kativ: [-537, -202,  220,  345,  186, -177, -162,   58,  206, -651,  194]
tav: [-542,  266,  601,  641,    3, -274, -545,   58,  206, -175,  459]
fes: [  92,  341,  220,   33, -152, -177,  133,   58,  206,   92, -195]
von: [-286, -545, -527,  133,  610,  620,  133, -405, -545, -544, -195]
kage: [ 341,   92,  133,   58, -152,  220,   92, -176,  234,   33, -195]
nonaf: [ 585,  264,  220,  264,  233,  264,  133,  264,  206,  233, -195]
legu: [-275, -542,    3,  266,  601, -545,   58,  206,  459,  641, -175]
kozad: [  92, -240, -531, -191,  -22,  345,  191,   43, -168,  673, -195]
perm: [-195,   92,  206,   58,  133, -177, -152,   33,  220,  341,   92] => fes
perm: [ 459, -175,  206,   58, -545, -274,    3,  641,  601,  266, -542] => tav
howmany nonaf: [234] => 0
howmany von: [-544] => 1

Mifot: [  37, -219,   75,   84,  -78,   66,  -26,   31,   19,   80, -110,  -21,
  105,  -33,   10, -148, -149,  240,   40,   79,   34, -115,   48,   68,
   38,  140,   22,  -84,   86,  -60,   80,  -35,  -31, -144,   -4,  -29,
   33,  -25,    2,   81, -156,  -42, -145,  -31,  -34,  -36,  -39,  -90,
  -25,  -17,   44]
navi: [  72, -194,   17,  -78, -113, -113,  -10,  152,  -87,    7,   94,  -70,
   16,  -79,  150,  -11,  108,   29,   33,   33,  -98,  -39,  -43,  -66,
   77, -142,   49,   11,   12,   75,   37, -148,  -17,  -64,   35, -134,
   -3,   37,  -63,  -74,  -32, -148,   33,   -4,   64,  196, -168,   34,
  112,  -67,   79]
basi: [  -5,  244,  219,  397,  133,   45,  -40, -642,  215,  431,  111,  293,
  -80,  -88, -229,  184,   44, -217, -108,  -69, -113, -251, -361, -388,
  132,  188,  569,  287, -246,  318,  272,  673, -197,  353, -176,   -1,
  -37,  -62,  634, -374, -114, -201,  -37, -252,  217, -175,   58,  425,
 -173, -108,  326]
Neleb: [  38,  -27,   15,   48,   63, -185,  -83,   26,  -13,   97, -245,  -46,
  -29,  210,   22,  124,  117,   50, -217,  -49,   33,  -73,  162,    5,
   19,   29,  -12,  119,  -13,  -55,  -53, -207, -102,    3, -142, -143,
  -22,   76,   42,  -69,   22,   11,  -17,   41, -109,   26,   93,  -76,
  -47,  -70,  -40]
Zum: [  70, -180,   12,  -72,  -95, -145,  -25,  150,  -90,   17,   51,  -73,
    9,  -36,  149,   22,  123,   18,   -8,    4,  -90,  -42,  -15,  -69,
   77, -143,   45,   36,    4,   65,   23, -182,  -32,  -47,   13, -154,
   -7,   53,  -54,  -88,  -13,  -80,  -60,    6,   46,  198, -145,   21,
  103,  -73,   66]
Tofo: [-197,  673, -201, -217,  133,  287,  215, -229,   44, -361,  634,  188,
 -251, -246, -173,  111, -388, -642,  293,  -88,  -69,  425, -374, -108,
 -176, -252,  -62,  -40, -175,  184, -113,  569,  272,  353,  244,  431,
  -37, -114,  -37,   -1,  326,  132,  397,   -5,  219, -108,   46,  318,
   58,  217,  -80]
Bilu: [  48, -239,   66,   47, -100,   23,  -23,   76,  -10,   67,  -62,  -40,
   91,  -57,   52, -128,   66,  207,   48,   70,    2, -107,   24,   40,
   53,   72,   31,  -70,   76,  -29,   82,  -68,  -29, -137,   13,  -61,
   28,   76,  -14,   50, -141,  -63,   76,  -26,   -5,   26,  -84,  -62,
   10,  -32,   58]
lep: [  -3,   75,  112,   17, -142,   29,   -4, -168,  -78,  -63, -113,   12,
  -10,   35,   33,   33,   11,  -98,  -43,   49,   77,  -17,  -79,   33,
  -74,  150,  -66,  -67,  196,  -11,   36, -148,   37, -194,   79,   34,
   16,  -32,  -87,  -64,  152, -134,  -70,  -39,   72,    7,  108,   64,
 -113,   94, -148]
Fivif: [  33, -184,   55,   45,  -78,   53,  -13,   45,    4,   52,  -41,  -20,
   79,  -59,   25, -124,   34,  173,   56,   66,   10,  -82,   12,   41,
   35,   78,   23,  -74,   65,  -28,   71,  -23,  -15, -113,   21,  -26,
   30,  -22,  -12,   59, -123,  -42, -113,  -25,   -1,   -3,  -62,  -54,
    2,  -14,   44]
vob: [  38, -125,    5,  -79, -103,  -30,   24,   99,   70,  -32,  165,  -34,
    6, -136,  103,  -49,   31,   -8,  107,   31,  -86,    6,  -91,  -55,
   47, -120,   37,  -33,   11,  -30,   44,  -31,   26,  -41,   82,  -45,
  -30,   -1,  -61,  -30,  -25,  -68,  -40,  -18,   89,  139, -155,   54,
  100,   70,   70]
zepe: [  58, -208,   44,   13,  -81,  -65,  -33,   97,  -38,   64,  -63,  -58,
   57,  -11,   87,  -48,  101,  141,  -13,   36,  -26,  -92,   38,   -1,
   59,    1,   33,   -7,   43,   -2,   48, -138,  -45,  -96,  -17, -115,
   14,   23,  -20,  -12,  -86,  -60, -106,   -8,   -3,   84,  -85,  -45,
   32,  -57,   51]
Kogu: [  70, -180,   12,  -72,  -95, -145,  -25,  150,  -90,   17,   51,  -73,
    9,  -36,  149,   22,  123,   18,   -8,    4,  -90,  -42,  -15,  -69,
   77, -143,   45,   36,    4,   65,   23, -182,  -32,  -47,   13, -154,
   -7,  119,  -54,  -88,  -13,  -80,  -60,    6,   46,  198, -145,   21,
  103,  -73,   66]
perm: [-642,  133, -201, -176,   -5, -217,  188,  217,  -37,   58,  -37, -246,
  425,  -69, -113,  634,  569, -114,  111,  397,   44,  -40,  132, -388,
  219, -229,  272,  293, -361,  287,  -62,  184, -108,  215,  318,  353,
  244, -252,   46, -374,  326,  673, -173,  -88,   -1,  431,  -80, -175,
 -251, -197, -108] => Tofo
howmany vob: [-30] => 4
perm: [-182, -180, -154, -145, -145, -143,  -95,  -90,  -90,  -88,  -80,  -73,
  -73,  -72,  -69,  -60,  -54,  -47,  -42,  -36,  -32,  -25,  -15,  -13,
   -8,   -7,    4,    4,    6,    9,   12,   13,   17,   18,   21,   22,
   23,   36,   45,   46,   51,   65,   66,   70,   77,  103,  119,  123,
  149,  150,  198] => Kogu
howmany Bilu: [76] => 4
howmany navi: [-147] => 0
perm: [  12,   75,   37, -148,  -17,  -64,   35, -134,   -3,   37,  -63,  -74,
  -32, -148,   33,   -4,   64,  196, -168,   34,  112,  -67,   79,   72,
 -194,   17,  -78, -113, -113,  -10,  152,  -87,    7,   94,  -70,   16,
  -79,  150,  -11,  108,   29,   33,   33,  -98,  -39,  -43,  -66,   77,
 -142,   49,   11] => navi

